One turn sends every row of this set to another row. A few are shown first. Where does it send the rows asked after them?
J_717: [ 1.84 -1.24  2.68 -0.48 -0.24  0.65 -0.04 -2.90  1.16 -0.12  2.71  3.12
 -1.00 -4.28  0.77  0.80 -0.84 -0.88 -2.32 -1.89]
J_95: [-3.61 -0.89 -1.94 -1.00 -0.91  2.40 -1.06 -0.93  0.51 -0.18 -1.80 -0.69
  0.71  1.89  0.65 -2.42  1.42  3.05 -1.18  0.86]
J_99: [ 0.05 -1.32  2.26 -1.82 -0.82  1.45 -0.57 -2.83  0.42 -0.83  2.84  3.01
 -0.30 -5.36  0.38  0.60 -1.23 -0.47 -1.75 -0.71]
J_477: [ 1.74  0.07 -4.31 -0.03  0.34  0.26 -3.12 -3.18  1.53 -0.72 -1.52  1.08
 -1.42 -0.47  0.26  1.45 -1.54 -3.58 -2.64 -0.77]
J_706: [ 3.42 -1.24  2.48 -0.37  0.07  0.68 -0.39 -1.80  1.42  1.04  1.95  3.01
 -2.49 -3.63  0.36  0.99 -0.74 -0.93 -0.54 -1.12]
J_444: [ 0.10  0.47 -0.63 -1.51 -0.60 -0.13  0.18 -1.14 -1.42 -2.86  2.27  0.82
  3.64 -4.42 -2.36 -1.08  0.06 -1.80 -1.21  0.48]
J_959: [ 5.40  0.88  0.36  1.55 -0.36 -1.87 -0.24 -2.17 -0.30 -0.50  0.78  1.07
  1.39 -2.50 -0.14 -1.78  1.39 -1.37 -1.56 -0.88]
J_761: [ 0.52 -1.24  1.60 -2.63 -0.68  1.91 -1.30 -1.60  0.04 -0.51  2.06  2.73
 -1.16 -5.64 -0.30  0.66 -1.88 -0.43  0.17  0.51]
J_143: [-1.39  1.16  2.69 -1.54 -0.61  2.36 -0.83  1.14 -0.11  1.75 -0.98  0.57
  2.14 -1.27 -3.78 -2.37 -2.57 -2.26  0.98  0.38]
J_451: [ 0.93 -0.01 -4.11  0.19 -0.07  0.11 -2.86 -4.28  1.39 -1.47 -1.17  1.26
 -0.37 -0.74  0.57  1.19 -1.40 -3.41 -3.84 -1.09]
J_656: [ 2.11  1.18  0.11 -0.06 -0.45 -1.63  0.63 -2.32 -0.77 -1.90  2.56  1.38
  3.17 -3.39 -0.65 -1.85  1.15 -1.89 -2.85 -1.45]
J_598: [-4.78  1.79 -1.37 -1.86  0.61  2.07 -1.45  1.74  0.50  0.60 -0.61  0.61
 -1.01  0.43 -1.02 -1.56  2.94 -0.25 -0.83 -2.23]
J_887: [-0.86  0.69 -2.82 -0.81  0.80  1.32 -0.34  0.40  1.75  2.34 -0.71 -0.05
 -0.79  3.46  0.55 -2.19  1.89  1.75 -0.06 -1.02]
J_740: [ 0.12  0.34 -4.93 -1.44 -0.02  0.68 -3.57 -3.32  0.71 -1.52 -1.33  1.33
 -0.62 -1.61 -0.05  0.84 -2.16 -3.49 -2.29  0.14]
J_589: [ 2.20 -0.13 -0.60 -0.66 -0.85  0.15 -1.07  0.18 -1.36 -2.42  0.36 -0.14
  1.78 -4.16 -3.04 -0.23 -0.20 -1.52  1.37  2.45]
J_469: [-0.23  0.11 -4.31 -0.96 -0.34  0.63 -3.08 -4.04  0.82 -1.97 -0.96  1.26
 -0.06 -1.45  0.41  0.97 -1.90 -3.44 -3.57 -0.50]
J_107: [ 2.52 -1.24  1.67 -1.74 -0.35  1.36 -1.23 -1.13  0.74  0.68  1.51  2.67
 -2.50 -4.71 -0.36  0.99 -1.51 -0.74  1.06  0.43]
J_511: [-1.91 -0.32 -1.89  0.16  0.83  1.48  0.87 -0.24  2.26  1.17 -0.22 -0.40
 -0.03  3.91 -0.17 -1.19  2.41  1.48 -1.69 -1.98]
J_786: [ 1.72  0.85  4.51  1.84 -1.07  0.70 -0.88 -1.66  0.52  2.45 -2.44  0.82
  1.13  0.19 -0.80 -3.57 -1.42 -1.37 -1.23 -0.98]
J_392: [-2.05  0.90  0.15  0.91 -0.93  1.10 -2.73 -1.20  0.12  0.95 -2.77  0.47
 -1.58  0.56  2.20 -3.01  3.57  1.57 -2.14 -2.10]
J_543: [-1.85  0.20 -2.90 -1.47 -0.26  1.87 -1.47 -0.09  0.54  1.63 -1.74 -0.32
 -0.55  2.03  0.93 -2.95  1.37  2.87  0.30  0.68]
J_682: [-3.56  0.01 -0.34  0.31  0.09  2.62 -1.82  1.89  0.86  0.21 -2.17 -0.61
 -1.79  1.17 -1.72  0.11  2.93  0.19  0.03 -1.26]
J_193: [-2.13 -0.69  0.60  1.92 -0.77  2.12 -2.62  0.18  0.74  0.24 -3.57 -0.66
 -2.34  1.33  0.24 -0.92  3.28  1.38 -0.86 -1.35]
J_986: [-3.88  2.18 -1.09 -1.56  0.09  1.16 -2.01 -0.24 -0.05  1.06 -1.03  0.93
 -0.99  0.34  1.64 -3.41  3.42  0.93 -2.01 -2.78]
J_851: [-2.47  2.00  2.55 -2.18 -0.54  1.57 -0.52 -0.60 -0.61  1.53 -0.03  1.43
  3.32 -1.60 -2.02 -4.19 -2.08 -1.98 -1.26 -0.91]
J_876: [-0.44  1.82  3.88 -0.20 -1.08  0.39 -0.53 -2.29 -0.11  2.21 -0.80  1.57
  2.87 -0.73 -0.24 -4.56 -1.61 -1.45 -2.60 -1.97]
J_274: [-3.64 -1.21 -1.23  0.29 -0.42  2.25  0.13 -1.19  1.54 -0.25 -0.87 -0.81
  1.13  2.97  0.07 -1.33  1.96  2.25 -2.45 -0.81]
J_426: [ 1.17  0.39  3.82  1.03 -0.90  1.97 -1.20  0.33  0.53  2.30 -2.59  0.23
  0.79  0.06 -2.97 -2.11 -1.99 -1.94  0.93  0.44]
J_685: [ 1.21  0.38 -4.94 -0.63  0.20  0.59 -3.41 -2.68  1.09 -0.73 -1.73  1.28
 -1.36 -0.98 -0.31  1.25 -2.11 -3.71 -1.70 -0.05]
J_555: [ 5.27 -0.12  0.07  1.22 -0.38 -0.88 -1.23 -0.48 -0.59 -0.81 -0.44 -0.01
  0.42 -2.97 -1.47 -0.69  0.39 -1.21  1.05  1.61]

J_543 -> J_95
J_477 -> J_685
And these:
J_717 -> J_706
J_392 -> J_193
J_851 -> J_876
J_959 -> J_555

